In the rows, 128 means zero.
First come named turns, each shown by rows before and after it. For each pair of rows after them, which turns, in which order, take the first row to the second? The first pair is done for you.
q658:
[ 95 118 113 140 116 138 132 103  97 111 154 137 121 120 129 159 116 160
 118 131 114 148 140 152 128 161 124 143 133 162 143  88] -> [100 114 144 110 149 132 158 122 144 106 140 142 121 100 125 119 136 129
 115 143 119 130 101 170 137 124 122 100 159 136 111  85]
[ 92 143 136  85 128 154  84  96 177 152 121  74 159 160 114 150 132 153
 145 156 139 139 122 149 155 115 120 129  88 121 137 152] -> [ 84 158  99  94 127 150  77 107 152 124 147  75 167 140 108 144 107 143
 138 146 130 159 134 160 140 115 131 117  72 135 134 140]
[149 105 172 131 116 146 127 102 100 161  94 141 108 139 126 140 138 145
 146 136 136  94 145  93 123 165 137 165 185 140 135 145] -> [139 133 102 142 127 141 125 123  62 103 147 145 132  83 109 118  84 119
 126 121 119 132 155 122  94 153 163 120 160 163 118 115]
q904:
[106 112 192 172 150  94 170 147  97 131 136 161 110 123 128  83 150 120
 138 109 137  95 123 123 126 126 159 110 123 145 118 115] -> [ 97 114 187 192 138  83 174 144 103 132 150 157 115 142 134  94 146 119
 143 100 145 101 128 118 128 129 147 128 110 128 125 126]
[118 127 132 138 144 146 152 108 142 132 121 114 107 150 119  96 110 105
 168 110 130  91 129 117 132 127 146 125 184  95  99 123] -> [133 115 160 117 154 140 158 126 162 127 110 139 114 130 123  85 145 112
 146 130 132  89 106 115 134 113 134 112 178 107 101 126]
[162 125 113 156 145 146 153 122  80  91 149 147 129 125 113 138 113 144
 154 146 135 112 210 110 104 168 171 181 158 139 139 120] -> [176 113 140 126 159 144 159 141  98  86 137 177 133  93 114 124 154 153
 128 174 131 105 182 107 108 151 165 156 161 159 134 117]
q279:
[114 132 144 109 122 110 128 128 143 134 106  99 131 148 114 118 108  99
 145 131 136 122 103 130 140 118 133 122 153 111 124 120] -> [110 137 128 116 125 105 135 141 142 117 126 103 144 134 114 112  99  95
 135 130 133 134 100 135 131 108 132 112 139 116 121 116]
[113 100 141 117 136 154  52  93  99 151  78  57 119  88 136 148 154 173
  93 127  68 143 104 135 131 149 136 111 201 148 165  77] -> [115  86 180 111 150 138  80 103 149 158  69  59 118 100 140 126 178 153
  97 129  86 124  79 138 143 126 117  98 214 109 147  85]
[137 114 119 147 127 124 133 132 116 124 153 120 115 137 133 139 131 144
 129 130 116 132 141 126 123 146 122 147 112 146 151 138] -> [138 109 131 143 131 124 134 128 124 136 139 118 108 146 135 140 142 149
 136 135 121 119 141 122 131 147 120 150 122 141 149 144]
[114 125 165 145 142 127 129  95 159 138 127 130 130 161 128 131 112 123
 124 141 142 127 116 107 142 152  85 135 112 104 125 153] -> [112 129 151 150 144 117 134 110 163 117 149 137 147 146 124 124 102 110
 108 137 139 140 114 113 135 141  83 122  98 103 122 152]
q303:
[131 139 112 149 111 123 128 106 128 132 138 123 114 156 126 148 108 125
 135  90 138 119 147 107 134 150 128 158 125 119 132 132] -> [148 125 133 152 126 111 151 127 132 116 139 157 109 141 125 126 128 117
 124  90 142 108 140  95 124 144 116 142 143 121 125 131]
[165 107 201 129 102 121 101 129 119 180 102 181 159 149 133 117 154 169
 103 184 136  70 145  62 140 148  44 150  96 198 180 155] -> [ 98 169  91 178  73 119  85 116 125 149 180  94 196 181 127 128  44 118
 127 131 130 135 165 119 141 127  61 156  37 138 165 154]
[127 124  94 124 134  93 164 164 165 117 183 167 152 123 135 107  89 104
 116 135 144 162 119 137 112  92 127  93 125 127 117 105] -> [142 103 146  73 127 127 126 131 147 184 105 165 121 135 140 152 150 167
 117 185 136 137 114 116 134 120 132 122 143 179 149 114]
q216:
[130 121 162 157 152 108 168 161 119 124 149 163 103  92 124  71 130 103
 134  86 127 136 115 114 130 123 158 125 125 107 130 104] -> [130 124 158 147 155 113 163 160 110 126 140 161  98  81 120  71 133 104
 133  92 123 137 112 120 127 125 169 117 132 119 130  98]
[153 134  87 124 156 116 123 131  65 122 172 120 168  90 120 131  88 135
 124 128 113 158 121 189 156 185 145 101 138 135  81 107] -> [151 131  90 158 140  91 140 135  93 116 202 123 181 120 129 134  84 128
 125 107 126 162 124 176 158 182 115 129 117 102  90 135]
[104 141 112 110 123 150 115 114 131 134 114 102 136 125 122 124 108 120
 130 155 112 127 118 161 133 110 163 109 116 127 119 122] -> [100 142 106 128 111 134 120 123 143 121 139 104 154 133 129 130 106 122
 123 145 117 141 121 156 135 105 143 120  87 114 129 134]
[123 125 101 135 134 106 141 141 105 142 144  94 127 143 121 162  98 107
 151  93 152 124 148 130 110 124 132 113 127  86 108 151] -> [126 125  96 116 144 121 132 134  90 148 124  91 116 129 116 161  99 106
 155 105 147 116 145 135 105 128 152  99 146 101 101 138]
Now pairs of rows:
Between the rows of a pair lie two turns.
[106 144 142  99 117 139  90 137 123 130  93  88 134 117  88 137 134 135
 112 124 100  93 124 129 135  89 141 104 112 111 154 132] -> [114 132 164 124 106 128 103 134 132 141  96  98 126 146  94 147 147 143
 121 112 113  77 135 107 139 100 118 130 116  93 164 152]
q303 q658
[105 124 106 178 109 110 137 124 139 124 157 117 132 170 134 137  99 120
 161  87 130 134 155 118 116 143 117 169 113  70 134 127] -> [140 100 170  95 159 135 137 131 137 144  79 149 103 107 119 102 165 131
 146 148 122  93 113 121 116 130 147 107 174 122 116  96]
q216 q904
[103 135 112 125 114 136 117 128 103 122 117 124  97 121 111 137 117 166
 136 139 137 133 134 125 127 150 177 144  94 166 142 124] -> [101 140 103 124 123 137 124 137 104 107 125 122 100 108 103 119 103 148
 139 134 135 136 130 138 122 141 185 122 102 160 129 116]
q279 q658
[130 125 113 148  81 123 180 104 113 166 115 122 143 171 107 142 132 164
 153  99 131 135 149  81 160 134 105 212 133 113 161 126] -> [124 152  52 137  98 138 162 114  61 127 133 120 151 115  85 123  84 143
 142  98 106 160 158 113 129 132 153 157 137 148 139  84]
q658 q279
[102 154 106 115 107 138  92 127 139 137 143 101 151 144 123 165 122 157
 113 122 139 170 125 145 141 118 115 152  79 133 155 136] -> [101 163  96 101 130 136 105 139 145 118 150 103 155 112 113 130 104 126
 108 124 132 175 113 167 136  96 130 109  91 130 129 118]
q279 q658
[153 101 130 153 116 119 122 138  86 116 132 175 132 125 131 147 142 167
 112 128 127 125 145  97 115 166 112 146 124 174 166 134] -> [153  96 159 153 121 128 128 122 101 147 104 158 111 158 131 146 145 159
 137 125 137  95 139  91 127 171 114 158 154 148 160 143]
q904 q279
[142 125 131 123 124 129 135 143 138 116 130 145 153 104 128 127 155 150
 107 141 133 143 117 124 133 127 103 120  90 144 129 128] -> [151 117 141 150 124 120 154 142 125 115 136 161 143 114 129 118 150 139
 119 123 140 127 134 103 126 140 101 132 111 136 130 130]
q904 q303
[131 119 136 142 132 141 131 118 101 134 120 127 125 120 107 135 111  98
 170 118 115 115 127 116 119 138 143 116 169 128 123 109] -> [132 120 130 126 124 151 110 113  95 142 112 125 128 107 108 153 119 120
 160 136 107 126 126 122 122 141 147 119 154 153 130 108]
q216 q279
[114 158 104 148 116 158 167 120  89 123 135 112 132 151 132 143 124 123
 117 131 130 163 143 126 130 123 155 118 145 155 100 107] -> [118 144 139 139 122 157 178 116 120 144 112 108 120 169 137 135 148 119
 130 135 138 140 128 122 147 113 148 122 166 132  95 118]
q279 q279
[137 121 160 141  89 117 152 151 179 148 137 108 149 172 161 160 172 134
 121 108 154 135 148 113 145 101  82 180 129 106 123 169] -> [141 121 172 113 134 123 172 168 191 131 120 115 140 131 146 107 170  93
 120 118 154 114 119 138 137  73 107 118 175 101  81 143]
q216 q279
[100 103 127 126 126 116 125 132 122 139 130 165 126 124 128 132 139 139
 138 110 118 146 146 132 113 129 125 119 109 145 120 152] -> [102  98 139 126 132 120 129 124 124 149 118 160 115 133 124 129 140 134
 148 106 115 133 146 129 114 133 130 121 131 138 114 153]
q216 q216
[119 128 167 156 142 101 143 108 129 130 149 102  98 162 125 122 129  74
 151  89 139 124 144 164 121 151 149 151 151  64  73 124] -> [112 128 166 145 133 117 125  92 125 151 134  84  94 173 127 144 131  92
 158  97 133 126 147 166 129 160 153 162 147  75  83 128]
q303 q303
[100 149 125 144 165 133 123 144 179 127 148 119 157 110 107 126  79  96
 114  95 103 160  97 133 138  81 104 129 123 120 108 159] -> [ 98 148 119 173 153 134 118 125 158 138 151 112 145 138 112 143  64  98
 138  74 106 155 126 117 132 109 104 158 137 112 117 167]
q279 q216
[144 112 144 167 105  91 139 130 161 131 154 145 135 167 140 135 136 133
 131 110 152 134 135 114 136 134  86 156 101  93 144 162] -> [145 123 124 161 120  85 150 150 162 102 173 153 150 132 132 111 121 112
 117 112 143 146 123 130 123 115  95 121  95  97 126 146]
q279 q658
[ 89 147 102  87 161 161 134  92 122 122 104 102 109 119 128 130  98 104
 141 116 116 104 133 155 124 123 155  96 122 130 120 106] -> [104 141 101  93 162 136 155 129 133  79 140 146 139  90 133 113 114 105
 107 118 118 119 121 144 111 108 128  83  86 141 129 108]
q303 q216
[124 124 140 198 114 108 139 113 127 126 148 117 115 189 129 133 106 105
 172  83 159 117 150 111 116 152 108 157 154  73 123 162] -> [145 107 167 190 130  90 167 148 149  99 155 161 124 159 131 100 137  95
 146  94 162 111 129 101 111 132  91 135 155  79 116 158]
q303 q279
[136 107 132 105 114 161 126 113  85 161  72 111 111 156 110 150 146 159
 141 108 137 127 146 131 151 140 128 142 151 147 152 146] -> [124 125  99 138 130 142 159 134  94 115 121 108 126 148 102 104  90  94
 153  68 143 134 150 151 132 120 140 110 161 102 116 132]
q303 q216
[100 161 134 168 109 100 143 128 116  86 172 154 126 127 140 153  83 137
 130  77 151 149 120 107 118 112 127 168  81 106 119 152] -> [101 159 149 134 146 106 158 140 144  78 150 155 125  95 127 108  91 104
 131  93 152 134  83 134 119  78 145 114 117  94  83 131]
q279 q658
[151 130 127 140 134 132 112 112 118 110 123 134 124 132 137 129 137 145
 143 127 123 135 132 119 129 165 107 149 115 152 168 123] -> [148 130 136 135 153 120 140 129 158  96 131 134 128 121 134  90 136 108
 145 125 129 130 109 139 131 133 104 111 128 120 139 117]
q303 q658
[114 146 136 131 142 140 110 101 144 150 131  83 120 153 128 142 106 129
 141 115 136 121 133 136 146 129 158 132 141 123 104 132] -> [125 143 135 102 147 134 110 129 152 125 141 111 143 108 129 136 131 149
  99 143 125 144 107 142 143 108 145 109 109 154 111 127]
q904 q216
[ 93 155  56 159 119 116 118 143 134 110 189 104 161 139 122 122  71 115
 136  96 118 180 126 152 122 132 152 147  78  96 128 111] -> [ 94 139 122 128 151 129 140 123 189 154 130  81 128 169 120  99  98  87
 166 107 137 125  97 159 151 109 155 134 144  48  97 118]
q658 q904
[123 143 126 203 121  98 118 111  81  91 165 139 134 155 142 152  40  73
 149  68 141 142 125  85 136 141 107 180 114  86 140 171] -> [124 132 158 194 123 108 117  97  90 122 137 131 116 176 144 160  59  78
 165  74 149 114 123  77 148 148 107 195 141  77 140 178]
q279 q279
[122 138 139 151 140 100 150 114 164 150 120 123 105 160 116  95 136  94
 169 104 125  87 115 127 138 141 117 140 157  78 107 178] -> [122 136 131 168 118  92 146 116 161 145 139 127 114 174 122 114 136 112
 163  98 126 100 126 114 135 152  99 164 133  85 128 186]
q279 q658
[130 139 128  92 126 110 117 122 148 133 121 133 147 152 116 139 147 156
  79 154 149 139 104 114 158 123 100 122  48 128 161 161] -> [129 138 124 105 127  99 130 130 155 121 137 136 152 157 117 130 141 141
  80 141 155 142 105 114 155 114  95 121  48 112 157 166]
q303 q658
[133 126 126 154 127 113 107 137 112 104 139 168 120 124 142 161 158 169
 104 128 115 115 151 111 129 135 135 153 110 152 157 138] -> [137 117 151 147 136 122 106 123 120 124 114 163 107 135 142 159 170 169
 116 134 120  95 145 106 134 135 135 155 135 145 152 138]
q279 q216
[112 152 156 101 102  92 127 158 141 160 112  92 160 134 112 125 161 144
 128 124 128 107 158 120 157 140 128 125  98 165 141 144] -> [101 166 136 118  98  91 127 151 132 158 124  73 158 149 111 126 131 130
 145 108 130 110 171 126 153 148 137 129 104 148 135 144]
q279 q904
[117 117 153 163 103 128 126 139 169 132 133 123 125 134 144  99 127 103
 136 116 151 128 119 131 161 129 107 154  97 134 148 137] -> [133 109 162 151 107 132 121 140 156 135 119 142 121 117 141 100 146 120
 124 128 143 125 117 120 154 137 110 152  99 160 156 134]
q279 q303
[140 138  91 121 135 125 157 135 123 106 143 136 133 103 128  92 112 115
 121 121 124 124 121 131 120 116 150  94 141 117 110 114] -> [147 126 121 129 135 113 173 136 152 115 138 145 132 129 136  91 133 115
 126 114 138 112 114 115 128 113 127 112 145  95 113 128]
q904 q216
[133 140 117 151 104 125 111 113 137 126 141 126 138 143 141 144 119 119
 121 116 135 150 140 118 116 145 110 150 116 111 143 142] -> [152 131 128 148 118 115 132 133 135 107 144 158 141 120 138 120 133 111
 109 120 137 139 131 108 104 140 108 131 128 120 138 131]
q303 q658
[150 110  96 155  54 109 120 133 133  96 150 119 157 140 152 126 126 138
  96 133 115 186 144 166 151 117 114 177  51 153 173 141] -> [160 100 120 135  53 119 111 125 128 118 118 126 148 144 152 141 152 161
  97 150 113 173 141 154 154 124 118 185  58 174 183 144]
q303 q303
[144 129 197 145 158 125 165 124 164 102 156 158 126 121 140 118 117 115
 147 115 166 115  92 102 118 141  95 122 180  96 118 141] -> [149 133 175 134 137 158 118  91  90 128 128 147 108 119 138 168 113 166
 153 129 148 120 125  91 113 187 122 150 179 158 147 131]
q216 q658
[118 133 138 147 159 113 166 145 113 112 130 125  76 116 128  82 105 121
 150 103 139  90 141 128 153 132 177  98 168 131  93  89] -> [120 134 130 101 145 140 123 131  92 129 105 116  81  94 129 123 132 175
 125 144 120 111 135 134 159 140 185  98 136 191 122  84]
q216 q303
[143 102 132 158 121 108 136 149 135 113 142 128 118 123 138 139 135 167
 125 131 174 127 120 139 109 112 127 160 144 125 127 114] -> [136 114 118 153 125 123 121 136 109 118 132 112 109 120 131 138 114 162
 135 126 170 125 130 146 103 120 152 153 160 132 120 101]
q904 q216
[125 176  90 114 119 123 123 117 122 113 150 147 139 109 122 142 132 170
 112 145 109 156 156 163 154 127 162 125  77 173 109 138] -> [129 158 141 102 134 110 156 131 188 123 136 154 144 127 132 120 167 157
 114 150 128 133 123 161 176  96 132 118  89 131  94 157]
q658 q216
[148 126 126 106 137 152 154  99 126 135 102 123 118 116 132 120 153 149
 109 140 125 122 105 146 119 143 159 154 121 148 141 122] -> [141 140  95 125 135 142 160 114 118 109 134 122 132 107 127 108 125 129
 105 121 121 140 113 154 108 139 162 143 108 142 131 115]
q658 q303
[130 121 117 130 113 109 126 129 149 114 161 112 164 141 147 145 145 159
 104 138 127 171 114 127 133 123  94 144  66 113 162 149] -> [136 108 160 135 138 106 159 120 178 130 138 108 137 166 144 111 147 118
 140 124 147 125 105 124 142 117 100 135 131  65 134 152]
q658 q216
[115 133 105 111 121 136 113 115 105 140 135 126 128 121 136 147 122 140
 116 131 127 145 124 140 134 123 146 125 119 139 139 111] -> [113 134 109 107 131 135 117 115 106 140 132 123 125 117 133 137 118 129
 119 132 129 142 122 145 134 116 154 116 127 132 132 108]
q279 q658
[124 133 138 129 115 112 153 123 145 125 149 135 127 133 140 137 116 133
 135 117 114 138 143 118 141 145 122 148 110 119 150 148] -> [129 138 141  98 129 135 136 114 120 136 117 128 110 111 130 132 120 138
 140 135 102 127 136 126 137 150 155 123 143 148 138 125]
q216 q216
[125 125 142  98 128 143 118 125 133 142 103 123 112 135 140 144 162 124
 130 139 137 119 118 118 128 125 133 124 135 149 140 128] -> [125 130 130 108 128 152 113 116 116 143 105 117 112 139 138 147 149 128
 135 133 133 119 129 118 123 137 143 128 134 154 145 122]
q658 q279
[112 125 138 102 148 107 158 160 182 117 138 132 132 123 120  83 119  85
 138 117 130 114  87 162 138  63 121  83 134  83  92 133] -> [132  97 195  84 136 127 137 133 167 171  76 144 104 151 128 124 175 140
 146 146 135  85  92 125 151  98 113 128 154 113 124 148]
q904 q303
[ 87 146  79 190 156 122 117 148 129 173 123 121 137 125 104 133 101 103
 139 123 162 131 132 120 111  90 155  91 129  74 148 134] -> [ 84 142  88 172 148 140  96 128 120 200  94 107 125 140 105 159 116 129
 142 137 158 127 133 119 123 102 163 109 131  89 159 139]
q303 q303
[116 148  90 136 144 166 137 129  97 102 167 146 133 110 131 145 103 123
 120  90 125 139 118 133 115 126 156  98 124 135 119 126] -> [118 126 150 136 143 159 154 115 156 140 140 138 120 162 142 146 141 126
 140  93 150 108  97 120 147 115 128 123 139  87 122 159]
q658 q904
[118 131 132 135 132 129 133 113 145 138 122 119 114 148 125 123 127 125
 141 130 132 112 136 121 130 131 127 142 146 108 136 138] -> [127 124 141 114 133 131 130 123 150 134 115 134 123 125 126 126 149 142
 119 150 126 120 121 124 131 121 121 132 129 129 143 136]
q216 q904
[157 125 116 156 110 111 106 164 119  96 148 132 145  57 133 156  93 140
  98 120 177 120  97  68  96 156 156 124 146 156 123 161] -> [150 126 126 123 129 124 104 165 146 108 123 116 142  44 128 139 102 129
  97 140 172 119  69  95 106 131 170  92 155 146 104 152]
q303 q658
[116 130 122 147 137 122 117 120 146 114 150  93 141 145 135 120  87 115
 135 131 137 161 126 161 146 128 137 132 111 117 121 145] -> [122 129 131 130 149 137 108 111 131 133 121  88 123 139 127 111  90 115
 143 140 133 144 124 165 145 133 159 118 142 130 108 131]
q216 q216
[131 130 120 107 104 143 107 132 118 143 114 144 132 122 130 168 143 158
  84 145 133 166 104 137 153 130 120 110  99 143 158 137] -> [140 126 117 148 112 112 149 163 125  98 158 173 139 110 127 126 122 116
  85 114 145 159 110 127 132 124 110  98 109 116 139 138]
q904 q303
[120 145  88 128 144 136 116 126  91 123 142 133 125 106 117 115 104 114
 129 117 118 138 131 131 109 135 143 109 140 143 113 107] -> [136 123 132 110 154 141 123 123  97 145 106 149 109 111 119 116 139 128
 132 132 124 110 123 114 116 141 137 114 164 148 117 114]
q303 q279
[ 97 154 125 112 117 140  94 103 163 145 127  87 132 157 151 151 102 127
 127 130 125 149 114 169 149 112 118 137  81 106 132 131] -> [ 97 150 134 119 128 134 111 111 178 143 128  92 128 160 152 132  98 109
 132 125 132 142 107 169 147 103 115 128  94  87 116 131]
q216 q279
[111 153  80 175 117 114 125 152 111  83 188 131 153 109 129 127  82 114
 103 110 115 179 146 119 123 124 116 132  75 124 138 128] -> [150 125 136 108 149 147 108 141  74 117 101 166 110  66 117 121 147 148
  94 163 103 135 128 103 116 142 147 101 138 195 134  98]
q904 q303
[121 132 127 110  96 142 101 104 129 154 115  97 112 141 129 167 139 156
 127 151 124 138 119 130 140 149 124 164 104 157 142 148] -> [123 130 135 119  93 139 107 102 136 157 115  98 107 151 129 163 138 152
 133 144 127 130 119 124 141 149 118 170 111 142 141 152]
q216 q216
[113  96 138 105 159 148 152 171 104  94 122 168 140  67 113  93  80  66
  89 151 141 142 123 144 140 131 129 106 135 193 125 153] -> [104  82 174 139 122 147 143 125 120 159 103 139 121 162 132 148  93  95
 129 131 165 119 154 106 168 166  96 194 134 156 158 201]
q658 q904
[ 88 159 101  92 138 154  93 130 126 141  98  75 140 146 126 128 116 139
 110 164 113 153 116 174 149 121 164 128  86 151 128 139] -> [ 98 148 121  90 133 149  97 138 139 140  97  92 148 145 132 131 141 153
  97 171 116 156 110 163 154 117 144 135  71 154 138 152]
q904 q658
[110 135  87 129 116 154 110 122 128 186 137 109 146 108 102 139  85 123
 109 159 118 123 103 154 124 140 142 103 121 189 134 121] -> [125 122 111 118 121 154 115 128 125 192 118 128 136  98 105 137 111 135
 104 171 120 110 100 142 124 143 136 102 133 203 137 121]
q303 q303
[ 98 120 127 127 115 154 121 152 198 124 103  92 159 119 129 175 217 127
 152 146 112 120 109 139 130  98  52 119  77 102  88 136] -> [ 89 141  91 111 133 190  98 130 137 128  74  63 130  92 105 162 174 107
 178 145  91 107 126 160 112 114 118  80 128 129  62  96]
q904 q904
[116 135  76 140  92 120 112 115  74 111 141 138 124 111 137 124 105  97
 142 110 129 153 126 132  87 135 138 127 113 118 136 132] -> [115 116 133 131 111 110 142 121 147 132 122 136 119 136 144 106 142  80
 149 116 152 124  89 131 115 107 113 126 135  68 122 156]
q658 q904
[157 120 159 170 149 116 158 138 113 118 120 135  85 122 110  70 111 107
 155 109 140  98 132 106 104 122 139 115 203 105  97 113] -> [123 135 147 141 106 151  93  88 123 183  86  68  88 173 124 154 125 170
 165 133 133 121 133 119 143 132 136 168 149 115 138 133]
q904 q303
[ 97 111  66 132 145  90 146 147 148 117 181 145 191  83  89  86 156 117
 175 116 122 143 152 142 133 106 128  98 120  72 125 139] -> [127  83 120  85 153 120 121 121 121 172 102 163 155  81  90 113 220 169
 173 160 118 104 149 118 142 135 141 111 159 129 144 132]
q904 q303
[152 119 105 142 131  88 144 135 115 104 212 134 157 135 129 109 134 125
  96  90 144 160 127 103 121 132 101 125  65 117 118 117] -> [155 114 122 160 143  87 162 121 112 117 198 127 134 157 124  90 122 100
 125  71 158 125 138  97 120 140 110 129 112  89 101 115]
q216 q279
[142 133 136 145 135 132 151 164  98 135  83  99 108 156 166 117 124 146
 110 124 143 128 159 136 148 137  63 124 151  99 136 147] -> [137 133 135 134 131 136 145 162 103 140  79  92 107 155 164 123 130 155
 107 129 142 128 156 141 152 135  65 124 142 103 140 149]
q279 q303
[106 153 146  90 141 141 109 100 122 163 125  72 121 119 108  97 109  90
 101 140 112 111  95 146 152 185  93  83 126 150 142 134] -> [116 147 154 110 140 114 134 123 152 138 158  98 136 121 116  81 119  80
  90 129 122 118  88 139 149 168  62  84 110 128 142 148]
q303 q904
[156 118 152 117 145 128 139 145  98 120 113 170 117 107 114 112 166 141
 127 136 120 105 123 113  98 131 130 110 150 152 127 112] -> [117 137 134 113 125 152 109  98 122 168  94  91 115 166 117 148 141 143
 161 131 125 111 125 138 131 132 140 140 136 110 130 127]
q303 q279
[ 93 150  81 161 157 133 111 137 113 150 137 113 163 115 115 128  90  95
 163 128 144 138 136 156 151 134 160 148 129 106 147 142] -> [ 93 144  95 148 171 126 128 152 145 143 136 121 170 105 115 109 106  80
 153 136 150 133 115 163 157 114 154 129 133  92 137 144]
q658 q279
